In the rows, zero is written as 128.
Each path below is one point turned by a fixed rotation once a step. After each direction that follows a path, write how fast that rotation turns it, in degrees a step (0 if it stays still).
Each turn is a multiple of 5 degrees from 10 to 175, or 0.
Each row of a path follows its step; steps can be skipped.
Rotation 1:
step 0: [127 122 119 120 125 127 119 129 115 130 123 137 123 132 113 124 129 121
 128 113 121 127 127 139 118 133 116 109 131 127 131 125 133 131 137 133
 128 128 131 131 120 125 126 128 125 124 123 117 127 125 121 132 121 126
 125 134 120 120 125 128 143 132 140]
step 1: [115 125 123 125 122 140 128 121 131 136 136 134 129 122 113 130 125 123
 130 130 119 123 121 138 116 116 131 129 129 128 120 125 123 133 135 126
 135 134 122 131 132 131 110 135 132 133 125 128 119 128 126 140 129 126
 130 129 123 146 132 132 135 133 138]
step 2: [129 115 128 144 128 140 137 129 133 108 128 135 132 124 119 121 134 138
 120 133 129 123 125 134 125 123 136 120 131 138 124 120 117 122 126 133
 130 125 118 126 119 120 118 131 131 132 119 130 118 117 126 129 123 128
 131 125 129 125 133 119 129 127 131]
step 3: [125 120 123 137 125 138 127 135 120 124 143 121 126 132 123 124 143 135
 126 129 129 136 123 115 134 121 125 122 131 117 122 126 131 129 112 127
 114 130 124 132 115 121 126 140 130 131 117 117 126 131 133 131 135 115
 128 127 128 131 125 134 124 126 127]
step 4: [125 126 128 115 123 122 132 138 129 133 119 130 129 118 129 130 133 135
 127 123 119 128 117 122 144 129 129 123 125 119 131 116 130 125 119 128
 127 138 130 128 123 114 116 123 125 122 127 130 114 127 127 130 135 115
 123 139 124 120 133 133 114 133 135]
step 5: [129 125 118 126 125 125 133 132 145 131 123 129 139 118 133 133 131 135
 133 131 119 128 137 122 130 126 120 138 133 142 122 126 125 129 113 124
 132 135 121 124 116 140 123 121 127 123 137 118 126 134 129 132 119 121
 120 130 130 133 137 143 124 126 130]
step 6: [132 125 133 123 137 117 131 132 131 123 125 130 125 124 127 126 125 126
 126 109 107 131 137 132 124 133 136 126 131 140 132 128 128 121 121 133
 126 114 122 126 116 137 133 135 141 120 125 116 131 119 129 128 130 122
 128 124 129 126 128 135 119 132 118]
step 8: [133 120 123 126 124 133 125 133 135 132 117 129 127 128 116 126 119 130
 121 122 121 132 120 140 126 138 126 129 122 115 128 122 119 122 123 125
 139 132 133 143 121 139 127 129 117 132 131 134 126 121 116 134 127 140
 135 134 145 123 127 126 128 129 120]
step 9: [121 126 123 126 118 141 118 123 127 133 132 124 126 137 125 136 124 143
 117 138 116 140 131 137 122 129 122 125 131 131 131 127 121 122 128 121
 126 119 120 134 122 131 130 127 133 137 126 134 131 137 138 129 129 136
 112 123 145 129 131 127 129 132 126]
step 10: [128 135 126 125 119 133 119 129 126 137 120 134 123 142 123 125 127 131
 125 127 124 126 118 129 125 123 129 122 137 135 119 121 139 116 132 132
 127 117 116 123 120 122 134 129 135 136 115 123 120 130 127 122 135 139
 129 140 126 109 126 128 129 127 131]
step 11: [131 122 119 135 123 127 121 135 123 141 133 132 125 128 124 135 117 128
 132 134 130 131 124 126 121 132 132 124 125 127  99 125 141 127 132 132
 133 132 119 127 119 120 116 123 126 133 132 128 136 132 129 129 139 125
 135 132 122 134 141 136 129 129 134]
Speeds:
[132 126 125 132 127 127 127 131 129 127 129 128 129 128 127 128 126 129
 131 129 128 127 128 126 127 127 126 124 126 127 127 129 129 128 128 130
 126 129 128 131 128 132 131 126 129 127 130 127 129 127 127 130 126 128
 129 126 128 126 129 128 129 128 128]
130
Rotation 2:
step 0: [132 134 131 116 128 131 124 133 130 133 126 135 126 119 127 135 130 121
 119 123 132 127 126 123 114 130 134 137 129 130 113 127 141 118 123 127
 126 133 153 116 121 131 129 131 129 138 127 125 126 120 125 125 134 122
 138 123 116 130 124 128 132 126 124]
step 1: [136 129 138 142 119 130 127 130 135 137 123 123 118 132 129 142 125 132
 119 125 124 117 123 122 131 125 125 129 129 126 141 129 136 125 126 128
 119 124 124 130 133 128 134 138 133 125 120 133 140 131 130 132 121 130
 133 130 128 109 132 129 142 127 142]
step 2: [130 135 134 137 133 135 132 129 129 115 135 137 129 125 131 135 129 115
 119 127 133 126 126 138 131 122 142 125 129 126 123 123 133 123 128 129
 139 121 133 127 129 115 123 123 124 120 130 130 123 137 141 122 120 142
 135 132 123 130 122 117 123 112 119]
step 4: [138 126 137 125 130 129 128 125 135 117 125 125 122 115 122 134 145 132
 126 119 135 132 128 139 140 131 140 132 125 125 128 122 131 125 136 130
 123 139 128 121 134 137 117 120 139 131 126 125 129 131 126 123 126 116
 137 135 141 138 129 129 126 131 121]
step 6: [128 140 125 128 132 128 128 131 122 119 141 126 124 139 123 128 132 139
 120 113 129 128 127 126 132 130 129 135 131 130 116 126 133 125 134 122
 132 134 138 123 126 132 126 126 138 130 138 123 122 114 133 128 139 137
 120 123 129 130 133 117 145 120 123]
step 7: [132 123 131 141 130 129 119 141 124 120 116 129 122 130 132 137 113 132
 129 126 130 127 130 114 126 128 127 128 138 142 133 133 138 128 127 136
 116 141 130 125 122 131 137 125 125 133 128 122 129 131 120 124 122 126
 128 123 129 121 133 135 117 116 139]
step 8: [134 127 130 143 122 127 124 124 132 133 133 130 134 125 127 120 141 126
 124 131 125 124 117 123 143 130 136 146 128 120 127 122 132 119 128 130
 120 128 137 124 143 124 128 132 127 131 124 133 117 132 132 121 131 130
 122 132 113 121 124 118 120 119 121]
step 9: [135 131 133 117 127 134 121 134 110 126 134 116 129 139 141 132 116 117
 135 138 129 134 125 137 124 123 134 136 134 126 139 121 134 127 125 137
 121 116 133 136 126 122 136 122 132 126 131 127 135 128 128 130 127 124
 137 132 132 120 134 119 130 131 125]
step 10: [135 121 137 130 124 136 131 121 128 121 129 130 137 133 135 127 140 146
 121 125 113 122 134 134 131 121 131 122 126 126 128 131 128 130 133 130
 122 121 121 124 138 135 122 120 127 134 129 116 123 134 126 124 131 130
 138 125 136 137 114 115 131 122 134]
step 11: [129 137 127 120 125 125 135 129 122 132 133 134 121 131 123 130 124 122
 120 128 126 131 134 118 127 133 145 130 123 130 123 134 123 125 129 138
 135 136 130 132 127 128 142 121 127 120 115 119 124 138 107 137 119 121
 130 135 135 133 130 123 116 133 124]
step 12: [135 141 131 130 133 127 126 128 135 137 134 124 131 125 127 132 133 131
 135 122 122 124 121 119 130 130 121 122 120 123 118 129 125 131 117 135
 122 138 142 127 135 124 124 132 139 131 125 124 122 112 128 129 139 118
 146 120 130 128 121 128 144 126 125]
Speeds:
[128 126 125 126 130 130 128 127 130 126 127 129 130 128 131 128 129 129
 127 124 126 127 129 128 127 129 129 129 130 128 128 127 130 127 129 126
 128 130 130 127 127 131 128 126 125 129 128 127 129 128 122 129 126 128
 126 127 128 127 126 131 127 128 128]
100
[128 132 128 127 128 127 129 129 131 126 128 127 129 130 127 130 127 129
 128 127 127 132 128 125 126 127 126 128 125 126 126 126 125 129 128 128
 130 129 127 125 128 131 129 131 130 126 127 127 130 125 125 126 130 127
 127 127 128 130 129 129 126 126 129]
55
[126 128 127 128 132 127 127 127 126 125 127 131 126 130 128 126 125 130
 125 127 127 128 129 127 128 127 128 125 125 131 127 128 128 128 129 129
 129 130 127 127 128 127 129 129 128 127 126 128 124 130 130 129 129 129
 128 126 130 127 127 126 125 128 129]
90
[129 128 128 130 128 127 126 126 127 127 129 127 126 132 129 131 127 129
 133 126 127 128 126 131 128 128 128 127 126 128 130 126 131 127 128 130
 128 131 127 127 129 129 127 129 128 128 130 127 130 126 130 128 126 127
 130 127 132 127 128 130 130 131 129]
130
Rotation 3:
step 0: [130 123 129 130 130 126 133 127 139 126 118 127 135 126 126 133 123 140
 126 128 123 122 122 119 143 138 127 138 132 128 142 128 116 124 132 116
 126 119 129 129 123 127 123 138 128 127 122 117 118 142 124 123 118 131
 128 130 129 136 124 126 125 134 134]
step 2: [133 121 129 131 130 126 140 135 135 129 119 126 130 141 118 124 135 130
 136 128 133 115 129 123 126 126 126 120 141 127 121 130 125 131 126 130
 125 117 120 123 116 134 128 139 130 139 134 138 126 122 120 133 121 124
 136 117 121 128 123 129 130 129 123]
step 3: [124 126 126 139 126 134 127 127 123 122 127 130 117 122 130 131 134 123
 126 126 139 123 130 120 136 125 131 142 120 130 132 118 132 123 115 140
 122 138 114 131 130 132 124 143 129 138 137 133 136 119 124 129 127 132
 123 121 126 129 130 126 137 123 131]
step 4: [119 116 130 127 125 127 125 130 137 129 132 124 132 124 127 141 121 131
 124 138 133 115 129 123 127 131 120 135 123 124 131 120 133 128 119 122
 119 126 132 128 129 143 127 132 125 126 119 118 130 128 123 127 122 131
 136 115 128 137 134 139 122 127 115]
step 5: [125 132 140 130 125 133 127 116 124 133 132 123 133 133 129 134 120 138
 133 127 134 126 124 140 125 121 124 138 132 116 132 125 128 133 125 126
 124 139 131 142 123 121 121 120 130 141 131 120 125 127 127 120 129 121
 118 121 138 130 128 129 136 122 120]
step 6: [124 127 131 131 131 119 121 124 125 129 121 130 121 136 108 130 122 125
 130 133 127 126 124 123 123 140 123 134 145 123 132 130 130 133 129 136
 134 129 140 136 114 120 122 128 135 125 126 135 123 131 118 124 118 127
 137 131 122 134 123 129 128 130 120]
step 7: [140 129 124 135 129 132 127 105 123 132 123 141 118 122 122 134 123 122
 124 124 131 129 124 140 135 123 123 138 132 140 121 126 119 126 120 145
 130 123 132 130 132 127 127 134 134 133 127 130 126 117 130 132 123 126
 126 131 129 129 130 131 127 132 131]
step 8: [127 119 131 121 135 132 123 121 139 131 120 129 133 127 124 139 122 123
 133 134 132 112 119 119 129 125 123 123 136 134 125 128 122 133 131 133
 117 124 124 125 140 134 139 136 138 121 137 123 129 134 133 123 123 128
 138 137 129 132 130 124 126 122 125]
step 9: [130 128 139 135 134 128 131 126 140 129 119 129 125 125 124 129 128 131
 123 122 133 126 127 132 134 129 133 139 124 118 127 121 125 118 129 126
 138 131 120 126 139 129 128 118 132 128 147 123 128 119 129 118 128 122
 121 129 141 127 134 118 123 119 118]
step 11: [135 126 134 138 136 127 139 119 116 137 125 133 116 116 133 134 130 137
 129 132 132 135 125 125 138 120 130 132 128 124 118 117 124 135 130 119
 126 130 133 135 119 127 123 134 116 129 132 134 130 120 133 126 133 118
 136 126 131 132 126 128 135 128 134]
step 12: [122 130 130 128 131 133 131 123 131 134 124 118 129 121 125 136 122 116
 130 150 127 131 125 117 131 137 138 131 135 133 133 126 116 131 127 127
 121 128 131 133 132 128 127 139 119 121 128 128 123 137 115 129 123 126
 139 122 131 114 130 129 130 127 130]
Speeds:
[128 127 126 127 129 127 130 127 126 126 132 130 127 130 127 126 129 129
 125 130 126 128 128 127 130 127 127 129 130 126 125 127 128 127 124 129
 128 128 127 129 127 128 126 129 127 127 128 129 126 127 131 126 126 133
 128 129 127 128 130 126 128 128 131]
95
[128 131 129 131 127 127 128 129 127 131 127 129 129 126 127 125 128 129
 128 126 128 127 127 129 132 128 129 127 126 130 126 128 129 129 124 130
 127 132 128 130 129 128 127 125 128 130 129 127 129 128 129 128 128 126
 128 127 130 128 130 127 128 129 131]
175
Rotation 4:
step 0: [126 132 115 130 136 122 137 129 116 131 129 131 129 125 130 135 129 132
 118 133 136 121 119 131 124 136 111 136 138 129 123 122 125 139 121 135
 115 127 133 124 137 129 133 127 130 129 121 141 136 135 116 131 132 123
 121 129 132 124 117 133 137 126 128]
step 1: [128 120 130 114 123 130 133 134 136 133 131 124 124 120 128 116 124 133
 127 120 130 118 118 127 120 149 135 121 126 123 133 134 129 132 123 128
 125 118 122 144 130 130 121 120 126 131 130 126 126 121 121 134 136 121
 134 122 120 128 119 125 119 121 122]
step 2: [134 125 132 147 123 113 136 136 129 133 129 128 127 126 121 140 126 136
 127 122 133 132 127 129 126 138 121 138 134 130 124 125 124 136 120 130
 124 132 134 133 120 126 124 118 131 127 134 121 126 137 126 140 120 123
 121 144 120 127 127 141 136 131 132]
step 4: [133 118 136 132 127 124 127 122 138 126 124 122 116 125 134 134 116 129
 136 122 132 126 133 132 116 130 126 134 123 128 137 125 137 146 112 132
 133 136 121 131 125 128 125 134 133 127 135 128 128 130 125 140 136 125
 134 130 120 126 134 127 145 118 128]
step 5: [126 123 126 122 128 118 123 121 122 142 138 121 125 125 126 129 134 127
 123 131 138 124 124 127 118 127 124 142 128 126 125 120 133 126 129 116
 107 131 127 129 129 125 136 113 133 122 132 131 123 132 136 131 128 129
 116 129 142 119 119 127 130 128 122]
step 6: [127 130 117 132 141 133 131 130 130 129 136 130 124 124 127 121 112 125
 122 130 123 116 121 128 117 142 134 127 123 118 135 133 137 142 124 134
 126 128 134 129 130 135 131 134 125 124 127 138 134 125 111 138 130 128
 133 132 128 121 134 133 135 127 117]
step 8: [129 117 127 133 119 130 123 139 141 127 134 128 132 116 120 128 127 139
 113 126 124 126 122 117 128 139 128 125 138 121 126 125 132 125 121 128
 126 125 130 129 117 131 138 122 122 117 130 122 128 122 121 134 129 123
 128 139 131 115 125 136 132 131 115]
step 9: [130 125 125 130 121 119 135 126 127 119 135 122 122 128 126 137 121 138
 121 125 128 113 137 147 118 127 124 136 126 120 129 127 123 132 123 140
 122 132 122 138 129 139 126 138 135 138 133 124 132 139 122 125 130 127
 121 131 127 134 131 140 123 119 129]
step 10: [128 116 138 113 112 124 125 122 133 129 133 125 128 131 130 135 129 127
 135 133 128 127 123 111 124 137 121 139 133 123 128 122 130 130 119 125
 125 130 125 129 138 124 136 119 129 122 128 132 132 119 134 133 136 129
 133 129 124 118 129 135 135 110 122]
step 11: [129 126 123 140 125 121 133 127 124 140 143 128 124 120 122 125 123 129
 121 116 140 124 126 130 114 123 131 130 114 121 139 115 137 132 124 135
 123 119 133 129 120 133 135 129 132 137 136 131 129 130 131 137 133 122
 126 126 137 131 132 133 137 130 126]
step 12: [133 129 120 121 126 124 133 121 114 136 124 122 119 133 133 127 125 129
 129 140 130 115 119 128 121 144 123 134 141 130 127 132 129 135 133 121
 116 130 127 136 134 126 124 132 124 127 126 129 145 121 121 138 127 128
 118 129 130 116 135 135 129 121 129]
Speeds:
[129 124 129 126 127 127 128 126 127 127 128 129 126 131 129 128 128 126
 127 126 127 127 128 128 128 130 129 127 128 131 127 129 126 127 127 125
 128 127 128 127 128 129 126 127 131 125 127 127 129 128 130 129 124 130
 126 128 125 131 128 129 132 128 128]
135
[129 129 128 128 126 129 132 130 126 130 130 130 128 129 129 124 129 129
 129 127 130 127 127 129 130 131 129 129 127 129 129 129 126 128 129 128
 124 129 131 128 127 129 126 129 124 127 127 132 127 127 129 131 127 128
 130 128 128 127 128 126 128 131 128]
65
[130 127 129 129 128 126 125 129 129 130 127 126 127 128 129 128 129 130
 127 124 128 133 127 127 128 128 132 128 127 126 128 125 129 126 126 128
 127 126 128 127 128 125 126 128 127 128 127 129 127 128 131 128 128 127
 128 130 126 127 127 125 127 124 128]
120
Rotation 5:
step 0: [133 136 123 133 125 133 131 129 113 122 139 126 121 132 124 130 124 131
 121 145 122 121 122 128 142 131 135 129 130 121 123 141 131 132 115 123
 125 131 129 126 113 127 119 116 117 119 137 124 122 137 136 132 130 120
 131 132 123 130 136 118 119 131 130]
step 1: [142 136 119 131 135 127 138 119 128 129 120 126 123 127 123 116 125 121
 133 115 123 134 134 126 137 134 138 120 134 139 141 131 121 133 130 129
 134 132 134 126 111 115 121 123 127 136 133 123 131 131 128 129 129 118
 119 130 138 122 126 140 123 118 128]
step 2: [131 128 123 134 131 134 127 131 136 121 130 131 118 127 124 120 124 136
 124 126 135 123 126 125 136 123 136 145 127 108 125 116 128 124 123 134
 144 120 127 125 133 135 118 128 134 136 131 130 133 132 134 126 126 128
 112 141 127 117 135 133 134 118 134]
step 3: [138 115 137 114 124 142 122 115 134 127 125 122 132 125 134 132 125 131
 127 139 126 120 118 134 130 122 134 132 131 142 134 141 133 128 122 125
 136 118 125 131 122 129 125 125 113 139 135 136 139 134 134 121 124 126
 125 127 119 131 130 128 123 118 136]
step 4: [137 130 120 144 126 128 125 126 130 138 132 119 124 129 131 132 137 111
 125 127 142 121 126 125 127 132 131 124 138 143 127 124 121 126 125 135
 137 135 128 133 128 135 130 124 135 123 145 120 127 133 135 116 132 123
 134 138 128 128 138 117 123 117 130]
step 6: [124 149 124 131 121 131 123 118 127 134 130 116 122 132 124 116 135 138
 135 146 120 118 123 130 127 125 139 121 130 128 139 131 133 122 125 126
 142 121 126 125 125 120 118 131 124 124 123 129 124 131 125 121 137 118
 115 132 128 127 136 129 126 133 131]
step 7: [135 128 122 135 131 124 123 124 133 121 129 122 134 122 132 122 131 120
 134 126 135 128 121 133 128 137 127 146 136 123 134 127 128 117 133 125
 130 121 133 129 117 123 131 123 118 128 131 112 138 134 146 136 127 110
 123 137 140 135 122 135 126 126 135]
step 8: [140 129 114 128 139 139 108 140 123 113 131 134 127 127 124 121 125 126
 126 126 132 126 115 127 136 124 142 125 126 131 122 121 123 136 123 125
 147 128 117 130 125 125 130 122 126 128 129 134 127 140 130 123 125 129
 129 130 121 133 123 128 136 121 126]
step 10: [141 117 133 140 121 127 139 136 116 123 119 117 130 129 122 128 137 128
 132 135 136 125 119 122 124 127 118 127 134 128 130 132 131 120 127 118
 142 117 129 126 125 129 125 131 132 124 133 120 125 140 133 118 120 133
 125 143 136 121 139 118 135 129 133]
step 11: [134 127 142 128 130 133 129 133 126 121 141 124 133 136 120 128 120 132
 137 142 124 123 129 124 134 142 146 113 127 120 137 131 126 135 133 130
 132 129 122 137 127 128 137 125 126 132 126 119 135 137 139 120 127 118
 128 133 129 134 129 129 113 123 124]
step 12: [124 141 112 137 127 131 124 119 119 125 125 130 124 121 118 125 132 127
 128 138 139 126 127 115 137 119 137 122 131 125 139 129 135 125 115 119
 118 136 131 135 126 126 114 119 127 130 131 129 127 134 130 132 135 119
 129 137 140 128 124 131 124 115 134]
Speeds:
[125 129 127 131 129 127 130 129 127 131 129 129 130 129 124 127 129 128
 129 127 125 129 126 130 131 130 126 127 131 129 128 127 129 127 127 128
 128 127 127 124 127 126 128 129 130 130 127 129 129 127 126 128 125 129
 128 127 126 124 128 127 130 125 128]
90
[127 128 127 129 126 129 128 128 128 132 127 128 126 126 128 128 128 128
 128 127 130 128 130 124 127 130 127 131 129 127 130 125 127 125 127 130
 125 131 126 128 130 126 127 128 129 127 127 129 130 128 132 127 129 128
 127 128 132 128 128 126 129 128 129]
140
[128 126 129 129 127 128 131 128 129 129 129 128 126 132 127 130 125 128
 129 127 130 128 129 128 131 127 129 128 128 129 128 130 128 129 127 129
 125 129 128 133 129 130 124 130 127 130 131 129 129 127 127 127 128 129
 127 130 129 125 129 130 128 124 129]
35
[129 129 128 125 129 126 129 127 128 129 127 128 125 128 127 127 124 130
 130 129 132 128 126 130 124 125 125 127 128 126 127 128 130 126 128 128
 127 128 127 124 130 127 128 129 129 130 128 128 127 129 126 127 128 127
 124 126 129 129 131 128 127 127 129]
100
[123 129 129 128 124 128 127 126 128 127 129 130 128 128 127 127 127 128
 128 128 128 125 129 124 128 125 129 128 129 127 128 127 129 130 126 128
 128 125 128 127 129 128 129 127 124 129 130 128 130 131 126 129 129 130
 130 126 127 127 129 129 129 130 131]
115
[130 129 129 128 129 129 129 126 131 129 131 126 129 126 127 128 127 129
 128 130 129 127 127 128 130 129 128 127 128 131 130 128 130 127 128 128
 129 130 126 127 128 129 124 125 127 128 127 127 126 126 127 127 130 130
 129 123 129 127 124 128 127 130 128]
130
